Each row is where one point has got to under a steady rotation. How many ticks took it there?
The counts run from 0 to 317.
[160 142 141 130 147 108 149 184 122 104 124  97 184 107 156 105 167 131
 140 130 176 118 139 141 172 171 112 109 166 130 107 118 115 125 126 159
 122 105  82 136 150 115 153  87  73] -> 51
[101  91 116 170 124 130 123  75 129 148 174 177 134 134 122 131 100 118
 123  93 129 114 149 113 130  64 149 129  99 121 118 133 115 170  90 121
 130 142 142 111 134 147 183 135 177] -> 4
[112 150 144  94 124 183 156 165 110 118 172 140 154 105 144 146 135  99
 164  56 122 139  74 150 155 152 127 125 150 124 143 128 132 142 155 160
 121 117 132 135 145 107 132 135 155] -> 133
[ 94 111 118 180 155 101 108 107 153 141 145 110 110 179 122 157 110 143
 125 145 154 127 139 140  51  94  81 160 119 110 115 124 143 110 140 117
 122 158 109 123 151 136 163  87 143] -> 245
[138 147 118 142 124 120 157 131  92 123  75 116 191 118 116 101 164 128
 122 115 100 150 142 114 201 177 128 127 166 131 123 171 118 169 131 139
 147  71 145 131 117 133 152 123 132] -> 204
[131 127  85 114 115  66 107  94  79 138 140 123 155 148 113 140 144 118
 154 150 142 130 103  93 168  93 120 121 158 149 106 142 108 137 113 130
 158  75 108 143 112 173 163 171 147] -> 262
[ 67 114 120 123 140 120 136 146 137 141 168 158 132 118 115 117 153 100
 166  76 102 109 128 129 105  82  75  81 135 118 157 137 132 133 144 134
 125 103  98 135 148 166 154 100 172] -> 1
[ 88 129 127 140 113 107 132 153 125 157 162 162 136 108  80  98 175  98
 135  77 101  83 133 101 130 109 115  82 153 116 132 145 125 128 122 133
 138  99 108 122 147 172 160  81 165] -> 0
[120 172 100 107 112 133 113 128 121 123 199 145 128 152 101 168 128 101
 145 158  92  90 126 142 131  94 114 140  95  97 137 115 127 121 154 159
 128  74 141 173 100 160 132 162 132] -> 258
[145 142 149  97 123  94 101 111 157 105 151 164 114 175 183 187  96 153
 135 141 140 104 176 129 130 140 121 186 112  88 113 118 127 104 122 130
 155 132 127 104 132 113 116 106 162] -> 106
[117 170 116  50 130 120 125  83 125 116 155 164  95 127 168 158  99 134
 132 150  82 161 140 126  86 153 102 154 105 117 116 120 116 111 146 150
 158 156 134 135  94 139 116 175 118] -> 25
[100 144  98 126 181 146 131 138 117 139 150 114 136 155 104 141 138 159
 127 194 140 131 110 149  68  59 127 133  83 109 125  82 159 105 151 111
 121 114 102 157 121 136 128 131 107] -> 251
[126  88 134 103 105  85 148 122 149  95 123 108 109 128 167 107 121 129
 123 122 171 143 139 143 125 176  95 116 156 183 147 119  92 142  34 143
 153 154 121 111 126 136 138 135 116] -> 290
[ 91  70  97 175 142 171 182 102 134 121  88 112 155 111 149 119 135 144
 132 116 161 167 105 132 101 127 144 141 124 161 148 147 114 161 112 106
  91 164 146 105 120 119 146 174 142] -> 143
[125 112  99 130 134 162 137 125 124  90 141 136 171 153 169 155 101 137
 120 135 110 157 126 168 156 164  93 151 126 111 155 158 120 173 100 113
 126  81 117 167 103 104 116 192 173] -> 201
[130 174 157 138 150 147 130 149 126 123  83 123 156 182 140 144 117 181
 138 170 123 188 160 160 104 189 120 183 126 137 112 128 135 120  95 123
 159 137 141 105 116  94 114 119 132] -> 40
[140 153  82 128 145 103  88 116 159 108 171 148 153 162 144 155 119 177
 125 163 178 139 128 129 136 116 121 158 151 132  93 118 114  91 106 143
 173 138 109 129 111 131 188 153 130] -> 187
[150 133 133 141 131  69  86 123 115 148  79 129 134 176 153 156 133 157
 163 144 168 108 158  89 161 153 117 176 142 136  90 138  95  81  99 148
 153 111 120 103 130 164 144  84 134] -> 108
[105 146 156 144 124  95  93 156 139 174 111 156 106 122  96 131 105 115
 120 151 112  74 139  99 116  78 139 104  69 143 126 158 161 111 136 107
 118  99 155 104 156 101 102  87 119] -> 169
[109 102 157 158 142 152 160 143 110 144 118 106 147  97 130 121 115  99
 144  57 141 131 102  99 170 128 106  85 145 140 132 166 118 174 128 120
  66  99 171 154 170 128 115 126 142] -> 139
[111 144 125 112 156 133 173 151  91 126  83 110 179 110 136  90 158 137
 150 112  99 170 128 127 179 155 105 109 165 131 128 141 119 168 150 141
 135  71 121 156 126 135 121 129 132] -> 205
[101 145 117  97 140 140 106 142 191 141 146 184  81 115  95 117 121 150
 108 163  88 108 162 111  73  92 116 112  98 123 138 135 120  96 140  87
 119 160 154 124 133 107 107 149 121] -> 90
[136  96 138 187 125 118 139 110  80 140 108 123 147 110 107 116 182 107
 153 126 138 148 129 130  96 125 134 143 151 104 105  90 128 123 133 142
 122 169  72 122 127 199 169  76 102] -> 313
[140 169 135 127 121 187 177 147  99 121 190 107 152 139 149 145 107 128
 145 113 174 114 126 175 106 164 137 144 107 119 114 105 127 152 112 184
 132 156 139 144 122 122 156 130  92] -> 54
[170 124 142 105 103  72 106  74  75 130  99 151 112 147 139 139  99 134
  96 170  96 115 150 109 124 123 169 150  91 103  97 119 159 147  81 113
 172 118 125 106 109 135  97 129 132] -> 100
[ 87 168  96 136 184 116 124 155 129 166 135 112 137 140  77 125 148 158
 109 170 133 118 106 131  85  62 132 111  93 110 110 109 168 111 164 111
 133 100 117 147 129 125 139  96  96] -> 250
[ 78 158  95 108 153 141 146 156 163 144 107 112 131 177 124 144 122 163
 158 122 123 150 136 130 149 132 103 155 136 149 159 148  98 130 150 135
 125  92 213 136 115 132 122 162 179] -> 273
[163 163 106 127 151 107 103 122  69 156 162 101 149 147 125 148 111 157
 132 118 158 133  88  94 141 152 102 131 154 133  71 146 118 104 112 150
 138 110 124 167 121 174 172 150 112] -> 189
[134 133 111 101 137 117  96  93  97 134 139 145 159 159 157 165 132 180
 146 106 127 171  86 100 136 145 127 169 172 139 112 128 124 118 127 133
 151 130 161 121 105 137 145 189 197] -> 268
[160 105 108 154 115 156 131 104 123  87 123 142 170 143 161 149  99 138
 122 129 103 170 140 156 201 176 137 149 147 116 140 160 122 172 112 140
 138  99 125 144 119  95 137 186 164] -> 202
[ 69 117 102 171 117 184 177 123 109 127 118 125 153 143 102 108 156 115
 133 116 106 157 117 167  84 125 142 133 124 126 173 127 156 176 119 126
 141 134 127 120 113 115 168 146 161] -> 69
[125 106 101 164 141  95  89 101 129 140 100 141 119 169 152 171  95 144
 131 181 125 122 108 142  68 105 132 166  77 130 141 125 168 103 142 101
 137 128 103 121 105  99 135 132 145] -> 172
[120 178 132  74 151  90 101 119 100 144 181 148 168 108 136 147 122 122
 137 114 100 126 105 102 173  95 120 101 134 124  94 128 151 149 156 154
 136  69 156 160 136 120 139 156 135] -> 264
[106 102 126 129 108 172 164 123 119 125 109 101  79 116 127 127 121 120
 112 131 136 143  88 148  62 145 147 121 104 164 169 121 119 143  90 120
 124 200 150 112 108 115  97 160 111] -> 223
[100 132 178 113 132 145 155 122 104 127 135 158 113 103 155 121 113  99
 161 120 123  94 140 140  96  81 148 111  72  98 129  96 171 147 124 127
 131 139  85  93 145  98 109  79 118] -> 236
[124 214  98  89 152 173 122 166 130 148 164 125 117 164  80 136 112 168
 137 125 141 137 121 141 177 104 146 130 128 126 100 124 133 118 136 145
 167 107 153 142 140 103 144 144 136] -> 192
[ 97 111  98 127 175 158 137 124 102 180 120 156 128  82 124 131 116 135
 140  98 114 120  87  91 127  62 139 109  88 121 123 142 146 107 180 119
  90 103 117 151 128 151 121 134 160] -> 8
[102  98  97 137 141 156 184 117 169 109 121 106 106 132 164 103 109 134
 134 115 182 145 157 134 118 165  90 130 148 158 151 161  66 137 106 128
 115 172 124 114 127 110 164 146 118] -> 216
[ 84 107 162 153 143 173 145 185 143 137  89 124  99 145 117 141 113 108
 171 111 130 146 111 185 100 124 109 135 103 144 170 107 151 130 110 136
 129 145 116 112 150 110  87  90 151] -> 302
[128 143 141 129 146 134 128 125 110 141 129 141 125 174 133 162 123 152
 165 175 102 113 136 157  97 105 126 176  77  91 128  68 158 108 162 153
 131 120 132 159  95 172 107 109 133] -> 178
[190 128 126 129 103 131 150 116 139  96  82 140 151 123 153  95 147 159
 110 149 106 172 163 139 154 203 159 134 174 135 126 117  96 123 115 156
 151 170 152 124  95 138 142 157 117] -> 283
[133 152 121 123 118  77  92 117 129 134  97 135 131 154 140 165 102 146
 119 143 156 137 133  96 146 155 123 167 132 185 114 172 107 117  58 108
 158 116 157  80 122 100 135 141 133] -> 34
[157 125 109 117 129 107  94 127 110 131 155  96 125 178 107 168 119 167
  83 103 135 181  74 152 143 135 114 159 158 131 114 124 131 146  73 111
 139 124 144 163 133 148 103 186 178] -> 195
[145 132 158 140 158  58  82 128 100 151  95 123 136 148 152 153 118 149
 177 134 149 126 137  94 155 156  78 150 140 152  85 140 113  91 131 156
 135  91 136 152 143 169 135  79 119] -> 109
